(in the rows, 128 means zero)
Named moves (each a turn or a mirror), then the moves between two rows, first move first; the first pair answered:
bak:
[132 120 123 132 116 115 132 131 134 133 124 131 129 108 162 127 125 121
 143 147 157 130 130 119 110 114 130 128 132 133 116 136 126 124] => [116 133 125 121 115 116 143 124 122 121 130 131 133 119 161 113 139 109
 147 140 133 120 134 128 106 123 126 115 129 129 135 132 116 120]
[131 129 100 141 152 144 137  82  53 116  99 105 112 121  86 115 176 138
 100 120  95 136 142 170  98 127 122 134  95 100 167 146 109 149] => [172 104  89 152 152 149 112  95  68 136  84 101  99 106  87 134 150 159
  90 135 141 153 137 156 107 105 124 159 109 104 133 152 131 161]
[ 86 129 117 129 123 105 128 126 103 111 138 126 109 118 145 123 129  96
 135 137  94 139 139 136 115 132 115  91 110 147 116 128 107  90] => [127 104 110 144 125 107 105 138 120 132 121 123  98  99 146 146 100 115
 123 153 138 159 135 126 123 107 119 120 119 150  83 137 130 102]
dif:
[ 97 131 158  84  96 133 105 103 144 130 105 108 159 124 162 121 121 143
 140 116 133 149 182 112 134 142 127 134 151 116 114  87 127 112] => [ 97 131 160  82  96 134 105 104 144 132 104 110 160 126 162 121 121 142
 137 117 131 151 181 110 134 142 127 133 152 116 114  87 126 110]
[122 112 121 137 127 144 119 138 127 122 117 137 108 116 150 127 129 123
 121 140 135 118 113 130 132 134 140 135 121 120 131 129 116 113] => [121 114 126 136 126 146 126 141 129 122 122 139 115 119 147 120 136 121
 121 138 139 116 114 132 139 137 141 135 127 119 136 132 112 118]
[156 120 135 128 150 129 113 128 115 140 107 131 137 129 104 143 124 149
  98 118 124 111 126 149 119 143 104 144 117 114 151 128 139 153] => [156 120 139 129 146 133 118 128 120 141 110 131 145 132 103 139 130 149
  98 119 132 106 124 146 123 144 109 144 122 111 157 129 134 157]
[ 75 152 140 135 135 110 130 108 100  87 123 138 121 148 135  77 165 108
 139 111  68  88 109 155 107 171 127  97 102 112 178 124  93 106] => [ 77 145 130 135 145 105 107 110  92  85 108 127  94 141 142 102 137 117
 139 120  53 100 111 157  89 171 122 100  85 126 149 114 110  91]
zes:
[119 135 126 129 118 146 160 113 143 107 123 153 151 116 141  97 131 122
 137 138 152 114 129 116 163 127 156 166 146 135 120 141 121 130] => [ 99 154 126 112 115 131 167 107 143 106 135 148 146 130 147 113 122 110
 155 133 125 122 141 116 153 129 153 155 134 149 111 124 128 110]
[111 153 137 109 137 119 127 117 130 133 136 106 142 135 111 158 102 139
 123 115 100 129 138 137 106 125 116 119 124 134 130  98 132 129] => [142 129 146 133 141 139 120 125 134 134 116 113 148 116  97 133 112 159
  95 125 140 111 119 138 123 120 120 143 141 115 147 122 125 155]
[ 87 118 126 139 134 133 114 126 111 103 144 128  87 114 152 108 141 127
 151 140 117 137 125 136 120 131 149 117 107 153 132 135 114  99] => [106 103 127 155 137 146 108 132 113 102 130 133  89 102 146  92 146 136
 133 142 144 125 117 138 130 131 155 130 118 142 141 148 108 112]
rep:
[122 105 135 117 135 130 107 101 123 119 106 127 114 140 113 108 106 117
 109 152 109 135 144 137 140 102 119 113 103 126 106 148 123 129] => [121 123 140 102 131 129 125  99 137 131 119 125 144 153 104 117 113 117
 106 137 107 137 150 136 147  96 117 109 115 123 115 137 121 142]
[107 148 118 139 103 144 134 100 138 129 132 135 130 115 112 135 151 107
 114 113  98 100 128 136 137 143 120 127 133  95 150 126 137 120] => [138 129 114 154  93 148 126 110 150 140 125 136 129 102 118 132 143 117
 109 125 145 109 123 122 151 125 132 144 147  92 134 140 144 133]
[134 144 147 171 135 110 104 103 114 116 144  86 135 133 104 152 101 128
 112 111 110  88 143 169 120 129 132 101 105 135 110  76 129 114] => [162 139 152 175 126 112 106 111 141 136 146  86 152 131 100 156  98 134
 107 113 154 102 144 153 140 107 144 118 132 129 104  85 136 136]
Now pairs of rows:
Between the rows of a pair lie 2 to 3 moves.
[108 119 142 134 133 144 122 115 103  97 120 149 115 130 128  79 157 110
 117 113 116  91 102 144 111 150 140 116 106 113 162 159  96 108] => [108 167 137  87 114 111 145 115 158 147 165 131 158 170 130 150 130 104
 154  98 109 146 146 118 119 112 135 119 129 141 116 116 126 111] => rep bak zes
[136 149 133 125 129 120 129 118 139 130 136 139 130 152 129 101 150 134
 134 121 140 121 133 122 143 117 148 128 143 128 134 137 124 138] => [121 152 122 121 141 113 116 113 124 121 127 131 105 149 133 120 132 132
 140 123 102 127 134 128 119 127 140 119 120 141 121 127 132 115] => dif bak
[110 144 105  98 104  85 138 126 132 203 135 155 144 129 128 130 118 134
 169 110 101 174 127  96 130 132 124  81 152 133 135 114 125 149] => [134 130 101 114 101  87 131 137 139 209 129 156 137 120 130 128 113 141
 166 120 134 177 120  88 139 122 132  96 159 132 122 124 130 154] => rep rep rep
[130 133 140 132 116 144 150 134 130 123 133 136 158 129 124  95 152 131
 116 132 143 105 115 126 142 135 137 128 146 122 157 142 103 155] => [116 143 133 125 102 134 156 134 130 118 147 135 145 133 144  92 148 112
 146 134 140 121 125 114 135 131 146 114 139 139 141 138 101 133] => zes rep bak
[117 165 148 109 118  95 137  98 144 145 126 122 140 162 102 175 144 119
 134 118 101 151 132 140 107  96 126 135 144 169  60 128 155 124] => [124 154 141 113 125  97 125 102 144 151 116 119 132 152 100 184 134 128
 129 124 103 151 125 140 101  96 123 141 142 170  50 130 162 126] => zes dif zes
[112 156 136  86 114 127 175 128 139 141 141 145 169 178 125 131 129 102
 153 120 117 140 171 122 123 139 123 109 135 129 142  99 115 123] => [ 99 122 122 109 128 136 135 128  91 102 106 146  98 144 148 101 115 101
 152 143 101 129 150 127  93 163 129 103  95 137 130 116 111  87] => zes rep zes
[112 126 128 134 133 133 125 118 110 118 117 125 112 113 137 120 123 112
 139 128 117 126 136 138 107 136 127 115 116 148 117 117 118 115] => [133 114 123 144 132 136 115 124 117 130 108 122 106 104 136 124 114 123
 130 139 141 132 131 132 113 125 130 130 121 145 107 125 127 123] => bak zes
[ 86 187 107  79 101  89 142 114 153 151 135 115 148 161  96 150 102 143
 128 110  86 174 135 165 122 127 140  89 119 166 101 103 142  99] => [143 143 130 122  97 132 149 133 161 157 111 136 180 139  70  89 141 166
  73 118 179 133 103 168 171 125 158 126 165 124 151 152 120 156] => dif zes
[121 129 116 120 141 119 110 142 110 121  85 149 102 134 111 152  78 156
  98 120  89 144 135 136 109 142  92 127 121 124 129 125 151  96] => [111 162 121  96 113 100 148 140 142 139 125 150 139 164 117 157  90 135
 131 106  97 164 158 117 126 125 104 113 143 136 130 115 147 100] => dif bak zes
[135 138 134 134 140 138 150 137 132 122 117 125 170 130 113 114 131 138
 126 142 126 115 129 133 135 164 127 118 117 108 152 120 125 138] => [154 125 125 141 144 138 127 144 135 132 103 118 152 118 117 139 107 151
 123 155 140 132 127 126 129 152 126 134 118 114 124 116 141 138] => bak dif
[124 139 137 157  89 106 191 152 134 100 143 158 157 136 103  62 203 137
 104 130 203  94 147 160 150 150 138 150 129 118 176 131  99 161] => [164 127 106 152  85  76 151 164 168 146 134 130 124 122 129 150 125 160
 125 155 231 171 168 126 140  99 137 181 131 154  70 110 157 147] => zes bak
[ 97 169 119 101 125 120 147  94 161 140 130 109 166 165 145 105 148 116
 123 108  99 124 141 133 146 129 146 121 120 135 163  94 135 141] => [132 108 116 152 134 148 107 107 134 118  83 122 114 114 157  66 141 134
  94 142 151 105 108 134 145 137 161 142 113 121 157 135 131 140] => zes rep
[ 83 149 114  98 103  93 147 113 121 123 141 116 115 158 125 144 118 116
 142 146 152 120 146 122 136 153 109 113 122 150 120 123  92  93] => [103 128 112 116  90 100 141 123 125 123 134 121 104 140 134 124 118 119
 139 162 193 121 137 116 150 143 125 126 132 150 111 142  93  99] => rep bak rep
[155 137 135 130 117 129 141 144 110 119 136 140 148 115 108 112 133 140
 127 110 141 128 124 123 149 110 137 144 139 123 154 149 115 156] => [157 148 126 118 110 115 140 146 124 132 144 135 146 120 120 137 111 138
 147 113 137 152 137 115 141  97 138 142 140 142 123 134 130 145] => zes bak dif
[161 121 134 144 105 128 134 143 135 148 141 137 143 123 134 112 129 131
 127 131 173 134 134 111 154 105 154 144 160 131 119 145 126 147] => [108 162 134 111 132 116 145 119 112 132 152 128 149 153 119 136 134 118
 131 104  73 128 149 136 118 134 125 112 126 137 141 107 122 127] => rep bak rep
[143 143 119 116 111 106 166 146 159 161 148 109 165 148 132 179 123 132
 150 122 141 162 164 107 140  95 125 112 152 134 107 106 146 148] => [132  81 118 168 135 142 125 145  84  87  90 126  82  96 144 109 137 133
 123 150 133 109 116 134 113 147 133 107 108 118 137 153 116 119] => bak zes rep
[111 138 142 121 148 150 141 118 119 118 127 132 180 145  85 109 171 133
  88  88  96  83 121 153 129 155 105 118 126  93 194 123 101 156] => [ 94 140 120 110 165 127 103 111 101 115 116 106 127 138 104 165 120 134
 106  99  43 114 131 154  87 152  91 116  86 121 137  99 131 117] => zes dif
[138 151 143 125 126 116 114 124 120 109 135 143 110  86  68 133 125 146
 141 141 102 160 126 164 118 138 109 145 126 126 105 132 183 127] => [127 156 150 124 124 121 125 123 111  97 136 146 116  93  63 117 140 142
 139 136  92 143 124 174 120 151 111 137 125 120 125 133 168 131] => zes bak
[126 146 132 119 109 115 151 140 140 132 150 128 141 131 135 126 133 127
 151 127 147 145 137 116 155 110 144 125 146 133 104 120 143 131] => [137 130 123 129 122 114 132 143 132 132 134 125 120 116 135 141 114 138
 143 135 145 151 132 119 143 107 137 133 135 132  84 122 155 124] => zes dif
[145  69 126 136 149 141 136 140 143 126 134 149 130 131  97 158 110 150
 126 152 136 128 114 126 158 111 135 128 178 145 106 114 143 131] => [118  95 123 117 143 124 148 132 145 124 154 146 135 147 105 171 109 134
 151 142 105 141 131 125 149 112 132 107 168 159 100  97 140 110] => dif zes
[159 107 143  92 131 151 114 127 149 218  92 110 164 119 123 169 103 169
  82 122 114  93 116 150 152 130 115 152 124 140 133 155 134 193] => [139 118 140  80 140 143 114 117 139 209  95 106 163 127 119 174 104 166
  84 113  75  87 120 160 137 141 106 140 109 145 138 140 131 183] => rep rep bak
[122 139 106 121 142 104 115 132 118 140 155 123 121 137 141 177  99 126
 120 124  94 167 156 126 108 102 120 136 123 124 102 115 144 109] => [132 143 129 129 122 124 156 137 132 143 174 143 169 150 127 125 151 117
 109 109 140 136 149 126 146 102 135 134 164  97 158 138 116 142] => dif zes
[142 136 117 124 146 120 118 138 125 135 113 121 147 133  99 157 117 151
  89 121 104 126 117 137 120 134 103 150 115 130 131 121 145 141] => [128 138 119 121 148 122 119 132 112 125 114 121 137 132  99 149 121 146
  91 122  88 117 115 142 111 144 103 142 104 130 139 121 141 134] => rep rep bak
